In the rows, zero is written as 128.
Each path below is one point turned by a fixed rotation once a step. After each direction that follows a path, write how fast that rotation turns it, in degrees each step (0 if it stays still).
Each turn is a multiple of 5 degrees from 10 to 175, or 0.
Each row of a path follows its step; steps can be skipped.
Rotation 1:
step 0: [118 126 128 125 130 121 127 126 127 124 135 134 132 127 133 136 124 131
 128 125 132 129 130 121 124 123 139 129 124 127 125 119 126 136 134 128
 124 129 126 119 133 127 126 131 118 127 125 133 128 132 131 124 137 138
 125 129 130 117]
step 1: [125 133 134 122 129 123 128 124 122 127 132 145 129 124 131 122 120 134
 131 129 129 127 130 121 132 127 132 133 133 121 128 123 134 126 129 125
 123 129 135 137 128 132 123 135 121 130 129 136 124 135 129 124 126 137
 125 131 133 121]
step 2: [118 131 139 126 128 130 127 122 119 129 133 139 134 128 129 117 130 129
 129 136 123 122 123 123 121 127 133 133 134 123 135 132 127 130 127 121
 120 129 126 128 134 124 126 133 136 134 128 129 128 131 126 128 127 131
 131 136 129 124]
step 3: [117 127 132 127 122 127 121 128 123 123 125 133 128 126 129 123 128 128
 127 128 125 131 129 130 122 121 136 128 132 125 130 125 130 138 132 124
 129 120 124 137 132 122 129 119 140 129 126 128 129 137 134 133 133 131
 136 133 123 124]
step 4: [126 126 132 131 122 126 119 137 124 124 128 135 135 125 130 126 131 135
 131 123 134 130 130 135 131 133 133 138 131 127 126 122 125 135 130 130
 128 116 122 129 128 125 126 122 127 132 139 125 132 132 128 127 128 140
 131 132 122 127]
step 5: [123 122 135 130 120 124 125 138 120 128 125 134 131 129 134 127 127 130
 121 122 127 125 124 125 130 127 135 137 129 124 122 125 119 129 130 135
 125 124 125 119 134 138 127 130 118 129 126 129 129 130 124 127 135 133
 131 137 129 125]
step 6: [126 125 126 122 132 128 120 130 130 133 125 148 129 125 130 128 125 134
 125 121 125 130 122 130 128 119 136 132 131 122 122 127 128 125 135 133
 122 130 128 126 130 132 131 129 128 133 122 130 126 128 129 127 130 132
 134 131 140 121]
step 7: [118 126 131 126 128 130 129 124 130 135 127 138 135 122 126 126 126 132
 136 123 127 126 127 131 124 127 139 132 127 126 132 121 135 131 128 128
 114 135 122 124 128 119 128 124 126 130 124 128 122 130 130 123 127 131
 124 138 132 120]
step 8: [113 128 132 117 128 126 132 127 123 127 126 132 135 122 127 124 123 132
 131 126 130 127 132 124 130 122 128 130 131 129 128 117 120 128 135 124
 122 132 123 136 134 124 122 125 128 128 126 130 120 139 130 128 125 128
 126 134 121 124]
step 9: [118 131 125 125 127 128 128 129 113 131 127 134 135 128 133 122 125 133
 122 129 133 131 127 130 124 126 123 137 135 127 123 123 125 127 126 121
 121 118 128 133 127 124 122 132 133 139 131 124 126 133 133 130 128 137
 127 130 128 130]
Speeds:
[130 127 128 130 125 126 125 129 128 128 127 128 127 129 127 126 129 129
 126 127 131 128 130 130 129 129 128 128 128 129 128 130 126 128 126 128
 131 127 127 127 131 126 129 127 128 131 129 128 130 129 128 131 129 126
 127 129 131 127]
55
Rotation 2:
step 0: [120 136 128 128 130 132 129 138 123 124 120 127 129 130 122 127 127 134
 133 117 123 121 136 132 128 131 124 132 134 138 136 121 115 125 118 119
 122 142 125 129 127 128 125 128 127 125 127 129 127 120 125 120 133 125
 133 135 126 130]
step 1: [118 127 123 130 118 127 126 134 130 123 133 129 125 137 129 125 130 131
 122 128 122 128 130 123 138 131 123 132 138 124 132 120 121 120 117 124
 125 118 132 128 119 128 126 120 120 128 122 132 137 134 120 128 127 127
 127 130 117 133]
step 2: [132 126 133 124 136 127 127 122 118 115 130 124 127 124 136 119 124 137
 128 133 129 128 132 131 131 127 138 131 126 127 135 129 124 130 128 133
 132 122 133 137 120 124 125 123 124 133 122 134 144 132 129 136 129 135
 133 126 117 125]
step 3: [134 119 126 137 128 115 130 132 126 119 130 124 134 124 124 119 126 126
 131 132 137 129 131 136 127 126 129 129 128 122 122 131 128 137 132 118
 132 125 133 126 128 128 125 128 127 137 116 135 117 125 138 128 127 135
 135 132 122 120]
step 4: [135 122 129 123 127 131 131 135 130 123 119 129 128 127 130 132 127 123
 122 124 130 131 127 134 129 123 120 123 133 134 133 121 130 130 133 129
 131 130 121 125 125 126 126 137 120 144 126 127 116 138 136 129 136 130
 118 129 126 116]
step 5: [131 127 129 125 135 129 131 136 126 135 116 132 136 126 133 128 130 129
 123 117 121 123 127 135 127 128 123 129 131 136 139 121 125 130 123 126
 126 134 129 125 124 140 127 134 132 137 129 131 126 125 132 119 123 124
 129 130 124 144]
step 6: [129 130 122 135 126 136 121 139 132 137 124 132 126 134 130 131 128 138
 125 137 120 134 135 124 126 134 125 128 138 127 134 120 130 131 126 130
 122 124 135 132 120 128 125 119 120 125 130 137 126 131 132 129 123 119
 132 133 120 138]
step 7: [139 137 134 128 134 128 130 127 124 122 134 124 126 127 133 127 134 133
 138 131 122 122 130 122 131 131 129 123 130 128 130 128 120 132 122 131
 135 130 131 136 115 118 121 122 121 126 127 125 138 135 135 130 125 123
 141 139 128 126]
step 8: [133 127 123 129 124 121 124 130 128 112 137 118 139 122 126 115 133 121
 132 134 125 133 129 125 126 124 128 129 125 121 126 132 124 122 123 130
 131 132 128 129 128 126 125 132 122 129 122 134 119 131 127 120 136 131
 137 137 122 132]
step 9: [128 126 123 129 133 127 136 135 120 122 130 117 134 130 125 130 131 125
 129 125 132 130 126 132 122 128 130 135 130 129 137 123 122 131 133 133
 128 125 118 132 130 132 131 131 112 141 121 127 123 131 120 134 144 129
 120 126 126 123]
Speeds:
[126 128 127 128 128 129 127 130 126 130 128 129 127 129 131 128 127 128
 127 127 128 128 127 127 128 128 127 128 126 126 126 131 128 130 130 128
 130 129 126 128 131 130 128 128 129 125 129 129 130 130 128 128 130 129
 128 131 127 127]
0
Rotation 3:
step 0: [126 129 113 135 128 126 134 130 119 132 137 131 123 126 128 137 134 135
 132 133 137 126 123 124 128 127 138 125 129 128 131 129 126 128 123 132
 127 134 127 123 132 125 133 132 130 117 132 122 144 131 118 126 126 132
 140 141 123 132]
step 1: [114 122 132 134 131 132 132 121 129 122 120 123 131 129 128 125 127 133
 120 136 129 131 123 132 133 133 137 126 123 122 116 131 124 144 123 130
 138 125 123 136 132 124 117 127 127 132 128 130 132 118 134 135 132 127
 135 124 124 132]
step 2: [129 135 120 129 124 129 126 123 132 125 117 117 128 129 125 112 127 125
 133 132 131 129 129 130 132 131 113 117 128 136 123 128 119 118 123 120
 123 121 127 120 119 138 136 127 132 137 128 125 125 129 130 135 124 126
 131 126 125 132]
step 3: [130 134 126 134 132 126 125 136 122 133 123 131 120 125 129 130 129 127
 123 121 122 142 129 118 129 128 115 131 123 128 135 126 133 124 123 119
 141 121 128 133 130 131 120 134 129 117 118 128 128 142 125 125 127 128
 125 132 124 120]
step 4: [135 127 133 120 129 120 128 128 131 132 130 129 123 130 140 130 121 134
 134 117 133 124 130 127 133 138 132 131 117 125 138 127 128 133 135 131
 132 122 128 134 129 132 133 119 119 128 137 134 123 125 138 129 134 139
 132 123 120 119]
step 5: [130 133 134 139 131 132 123 130 124 129 139 130 137 128 123 129 120 126
 140 132 128 127 127 126 118 135 139 113 129 122 131 129 117 124 133 131
 114 120 137 126 133 132 136 134 123 121 127 127 130 127 120 128 129 126
 126 129 131 131]
step 6: [117 121 132 122 134 125 122 122 125 127 131 127 136 126 123 126 129 135
 116 122 123 130 120 124 129 120 128 134 134 124 124 135 130 137 130 117
 126 117 134 126 125 127 123 132 127 126 129 137 125 121 129 119 129 113
 125 126 135 134]
step 7: [139 126 129 119 121 128 120 119 138 126 138 120 125 121 128 123 127 129
 126 122 130 121 132 126 124 125 114 139 134 127 132 127 126 121 120 129
 119 131 118 122 130 124 129 127 132 136 123 131 126 131 125 134 131 133
 130 117 128 134]
step 8: [135 130 123 137 133 135 121 129 124 129 127 131 124 127 124 142 127 121
 122 129 122 127 135 124 120 122 136 142 119 139 132 117 126 121 120 130
 132 137 135 125 129 128 123 127 125 123 131 126 128 126 118 121 124 134
 130 137 124 132]
step 9: [118 133 135 123 133 125 141 129 132 126 125 123 120 125 140 125 127 126
 131 124 131 126 128 128 129 122 139 125 127 128 119 118 127 139 136 125
 134 139 119 125 125 124 126 125 120 123 137 128 133 113 123 127 131 132
 127 124 132 123]
Speeds:
[126 125 130 128 126 128 128 126 129 126 126 126 127 131 129 126 129 127
 128 127 127 128 126 128 125 128 127 128 128 127 128 130 128 126 128 127
 129 126 129 128 128 128 129 127 132 127 127 128 129 128 128 128 126 127
 126 128 131 130]
85
Rotation 4:
step 0: [118 125 133 138 120 131 127 128 126 122 121 129 134 134 124 129 135 124
 130 134 127 132 123 134 128 133 129 129 123 137 123 128 119 130 126 143
 136 117 134 126 131 137 122 119 127 129 130 135 121 128 122 136 125 124
 125 119 127 132]
step 1: [118 133 130 126 127 133 117 118 127 121 118 121 135 119 125 131 126 137
 136 130 131 135 124 128 132 123 127 134 127 137 126 129 128 128 125 122
 129 121 123 130 130 128 121 118 129 126 140 135 123 130 135 131 132 130
 123 117 131 136]
step 2: [127 142 136 127 129 126 128 111 125 122 126 118 120 125 134 130 128 119
 130 127 124 132 129 128 133 117 119 128 121 126 126 127 136 137 126 127
 125 126 124 123 119 133 130 120 122 129 137 129 133 122 129 130 126 135
 128 124 132 132]
step 3: [124 130 123 141 126 134 134 126 126 126 134 130 130 135 136 128 124 116
 128 123 126 127 127 130 121 119 130 134 122 124 129 135 133 131 134 131
 133 126 132 121 124 135 124 127 131 132 136 138 137 121 124 136 128 136
 118 126 140 134]
step 4: [123 124 132 139 125 141 138 127 131 132 121 129 134 125 128 131 127 121
 140 132 132 136 133 127 127 131 129 130 129 127 136 135 129 133 118 134
 130 137 121 126 133 130 120 123 130 128 126 137 125 131 124 131 128 132
 121 126 142 130]
step 5: [132 127 137 133 120 132 126 126 135 128 124 122 128 127 128 132 129 123
 134 139 130 135 129 127 129 118 114 136 128 124 123 135 128 128 126 129
 130 123 116 134 132 129 114 128 122 131 135 122 114 133 130 123 120 132
 122 129 130 127]
step 6: [123 132 130 127 119 128 135 121 123 130 123 124 136 134 133 128 124 122
 130 132 119 136 124 115 135 127 120 130 120 136 120 126 131 132 129 135
 134 112 126 128 122 135 127 136 129 131 135 123 126 130 126 127 127 126
 118 127 128 123]
step 7: [115 128 124 120 123 137 130 130 131 131 125 119 133 130 129 132 129 122
 129 125 121 137 129 133 131 129 130 129 125 138 127 130 137 120 125 128
 131 120 131 135 122 134 123 132 122 133 130 134 139 128 125 131 133 132
 125 113 139 127]
step 8: [121 133 141 137 129 129 126 126 134 124 121 124 128 135 125 129 131 118
 134 124 131 137 130 136 128 124 119 131 128 129 139 129 125 124 123 133
 137 127 126 133 129 132 128 123 120 123 136 135 135 126 123 133 124 123
 140 118 131 130]
step 9: [129 129 135 135 120 134 129 118 125 121 128 120 135 128 125 123 127 125
 135 127 131 118 128 124 122 121 124 133 129 120 133 130 125 122 130 126
 139 120 124 129 130 139 129 121 136 124 145 133 123 124 135 133 125 128
 122 119 127 128]
Speeds:
[129 130 128 127 125 128 128 129 128 130 130 127 131 128 129 129 126 129
 127 126 129 129 131 129 127 128 126 128 125 129 130 129 128 127 128 129
 129 128 127 131 129 130 129 129 126 128 126 127 127 130 126 129 129 126
 127 127 127 124]
40
[128 129 129 126 128 130 125 127 128 127 128 130 130 127 127 129 125 130
 130 130 126 126 128 128 128 127 126 126 126 126 129 127 127 129 128 129
 127 126 125 129 128 127 128 128 130 126 128 126 129 127 129 127 126 130
 127 128 126 128]
90
